Named moves, each a turn or a mirror, and the order they were made in; the first pair answered
move S:
-175  -45  -46  53  -48  147  79  27  49  74  70  -111 => -163  -59  -41  54  -64  157  55  -6  58  95  66  -97
-140  82  204  68  141  138  -11  251  127  -46  -15  -288 => -96  -78  273  150  87  232  -214  -24  132  113  -44  -122
-109  -59  8  261  -268  100  16  -51  -189  -156  176  -17 => -114  -36  -12  240  -258  75  58  15  -184  -197  198  -68
-115  -76  -158  -81  -129  -180  133  -35  66  134  57  -62 => -94  -129  -135  -61  -148  -148  76  -106  73  175  38  -4
move Z:
42  -163  124  43  85  -73  -40  -193  18  113  -58  38 => 62  -119  127  125  92  -121  -8  -152  -47  72  -88  39
-6  -26  -101  -190  -161  176  -30  112  128  33  368  -204 => 4  53  -256  -94  -368  222  3  -183  133  7  -37  -2
-42  187  -278  -50  92  -62  -87  -24  -104  -149  -241  193 => -31  188  -154  -8  233  -159  -51  228  -208  -152  26  33
22  -31  -52  -98  4  105  -97  -109  133  44  -130  81 => 62  89  -23  153  7  -48  25  7  -72  -47  -196  52
move E:
119  -230  246  151  200  -125  -216  -114  -88  87  -23  227 => 47  -208  176  -89  295  -64  -225  -105  82  37  -162  257
-77  -28  -73  -72  -259  -100  58  -57  1  -126  59  -239 => -99  -19  -84  -133  -238  -84  52  -55  40  -140  35  -237
-34  121  -164  -262  -73  -71  105  -37  226  -115  -264  -11 => 142  54  -27  266  -298  -214  123  -60  -145  -18  17  -58
move W:
-48  57  -38  39  205  -82  138  166  43  -89  -148  -113 => -39  0  -6  10  243  -136  118  180  37  -66  -80  -116
157  -59  -120  86  -47  39  -182  -313  -91  220  -168  210 => 136  52  -118  194  -71  98  -123  -269  -141  164  -233  176
50  109  125  317  -41  67  -15  31  -154  40  -72  -31 => 65  9  187  269  38  -22  -50  80  -184  80  64  -37
move D:
37  86  -43  388  -121  -47  97  137  -200  -104  -72  -65 => -86  162  -98  139  -93  238  107  229  51  -125  21  -249
156  -132  80  52  151  -42  -138  -98  -20  59  -176  359 => 58  -46  11  -168  110  309  -170  -64  234  55  -97  185
214  99  -8  264  -12  93  -132  181  -192  10  -72  17 => 120  166  -32  70  39  275  -123  278  -16  -23  -7  -116
30  -67  63  -193  -246  -74  -86  -10  50  13  288  -115 => 68  -111  79  -118  -206  -252  -63  -2  -59  -4  252  -47
Now pairs of rows:
Each pair is two moves apart.
-25  -94  -9  -303  -230  -59  39  49  184  79  289  -69 => -53  23  -103  -353  -141  -248  162  88  172  -67  -40  58 -> Z, D
-101  107  86  104  10  -63  -72  69  -7  -180  22  -65 => -75  8  138  135  2  -7  -190  -36  -6  -91  66  0 -> S, Z
-127  181  379  133  52  302  -241  -170  -19  129  -285  54 => -72  129  407  214  124  69  -224  -142  -153  115  -342  135 -> D, D
-18  -154  -53  -57  61  -76  -86  -187  14  20  -174  83 => -95  -20  -111  -207  100  -17  26  2  114  -68  -121  -90 -> D, S
5  -130  118  77  154  -52  -13  148  -46  31  146  -55 => -6  -169  66  -90  160  -119  -10  120  36  30  140  -29 -> W, S
35  -90  38  215  -249  43  -56  0  -264  12  175  -46 => 31  -97  71  168  -97  -142  -25  126  -315  -32  176  -40 -> D, D
-114  -10  -18  -169  91  -30  27  -22  147  -43  -117  14 => -109  53  -16  -78  42  59  17  -73  131  -62  -202  38 -> S, W
401  -200  -63  52  -273  -358  -38  -128  -153  72  135  247 => 262  -132  -225  -339  -179  -192  -36  -191  169  -15  -185  331 -> W, E
54  235  127  435  15  25  123  81  -179  -47  -147  -29 => -97  243  84  8  79  386  45  152  186  -11  36  -232 -> D, Z
54  136  76  101  24  217  -93  -144  68  -53  -103  34 => 92  92  198  173  135  52  -62  36  -64  -55  116  -46 -> Z, W
-129  -68  -90  -182  -162  -150  -1  -45  90  98  -43  51 => -94  -8  -8  -52  -78  -264  80  159  -61  65  82  -37 -> Z, Z
13  -105  137  -156  -73  -42  -15  82  95  -77  54  -154 => 42  -181  182  -74  -131  -12  -90  -26  67  1  74  -92 -> S, E
-37  -46  12  -158  167  -136  51  92  26  31  8  -33 => 40  -76  49  69  2  -182  51  12  -125  84  101  -29 -> W, E
12  64  72  -146  105  -127  110  77  20  25  26  -24 => 31  -36  111  -130  37  24  -56  -116  71  141  16  61 -> S, D
-127  109  -203  -257  -147  -315  114  -217  -43  -142  -172  149 => -81  221  -150  51  -254  -295  176  -153  -214  -174  -149  82 -> W, E
-245  46  48  74  -78  379  -18  -118  245  -4  -263  -48 => -145  -205  222  64  285  -111  -106  -86  33  30  -298  216 -> D, S
69  -158  25  7  29  -1  -191  -192  -3  155  -53  193 => 56  -159  50  -45  133  -131  -161  -98  -40  108  -43  183 -> D, D
64  -12  90  141  -100  -51  -44  -121  237  104  -73  -22 => 8  63  65  10  24  -66  5  -7  302  18  -164  -38 -> Z, E
-118  122  148  -168  386  160  -173  181  127  -68  -124  4 => 53  -48  309  212  324  -64  -226  116  -181  52  47  93 -> D, Z
-67  -81  146  79  207  504  -87  -165  112  136  -261  -21 => -115  146  104  97  284  402  159  203  26  -65  -191  -265 -> W, S
-135  -5  -27  -30  -46  -169  -138  -4  -72  119  355  34 => -213  149  -190  -151  -108  -186  39  52  29  -7  198  -13 -> Z, S
195  -44  -48  -30  19  -360  -78  17  -23  34  247  -20 => 183  -117  -111  -127  -62  -264  -146  -143  118  93  189  59 -> Z, E
54  193  108  58  329  23  53  495  -15  -80  204  -113 => 48  -157  23  -374  318  -115  -112  229  217  76  253  86 -> W, W
6  -57  61  130  137  -140  -58  -50  -127  2  116  62 => -63  -63  -17  -39  14  132  -115  -169  88  56  137  24 -> W, D
-2  -153  59  -135  103  19  -107  26  77  125  47  108 => 66  -146  71  119  -70  22  -78  -58  -64  145  66  127 -> W, E
8  -41  83  -75  138  -337  -21  -22  -13  -38  -406  323 => -11  -33  164  -142  288  -413  30  257  -49  -62  -131  123 -> S, Z
-106  9  52  -283  -57  254  94  -49  135  9  -27  22 => 11  -84  160  52  -220  184  78  -93  -101  128  202  -10 -> E, Z
49  -61  10  239  -227  63  -55  -198  -78  106  123  85 => -40  -68  -38  -186  188  -224  -15  -9  48  -41  -115  213 -> E, D
77  -158  137  122  3  -197  153  -179  -318  8  71  -42 => -83  -48  -4  -338  203  -127  200  -61  -15  -117  -141  -52 -> S, E
56  58  310  197  374  5  -73  143  -179  73  -71  58 => 61  -76  300  35  411  -102  -124  117  -113  131  28  95 -> S, W
-87  220  -74  38  -42  305  26  -66  109  -125  -335  98 => 35  135  85  320  92  -171  112  152  -275  -146  -131  89 -> D, E
119  -174  105  151  211  -301  -86  -84  -253  -7  -94  291 => 7  -58  -24  -105  282  -153  -71  -113  -18  -91  -365  334 -> E, W
-46  103  -134  -323  144  163  -69  158  239  -232  -426  116 => 247  -153  163  373  -128  -193  -112  135  -371  -4  197  52 -> E, W
-108  28  116  28  -87  45  12  163  -223  -7  289  -66 => -112  34  105  24  -107  98  2  137  -209  1  290  -88 -> D, D
-5  -236  203  -75  125  159  -325  -155  33  212  203  100 => -47  -40  45  -20  -42  357  -250  -316  119  124  -139  159 -> W, W
78  -147  158  283  -74  -112  -109  8  -329  200  156  139 => -92  -17  91  -56  -85  365  -128  126  46  176  310  -149 -> D, E
-35  -65  -101  -8  -122  -161  16  -76  -2  19  44  116 => -28  -84  -58  -46  -65  -176  8  -3  -11  35  161  53 -> Z, Z
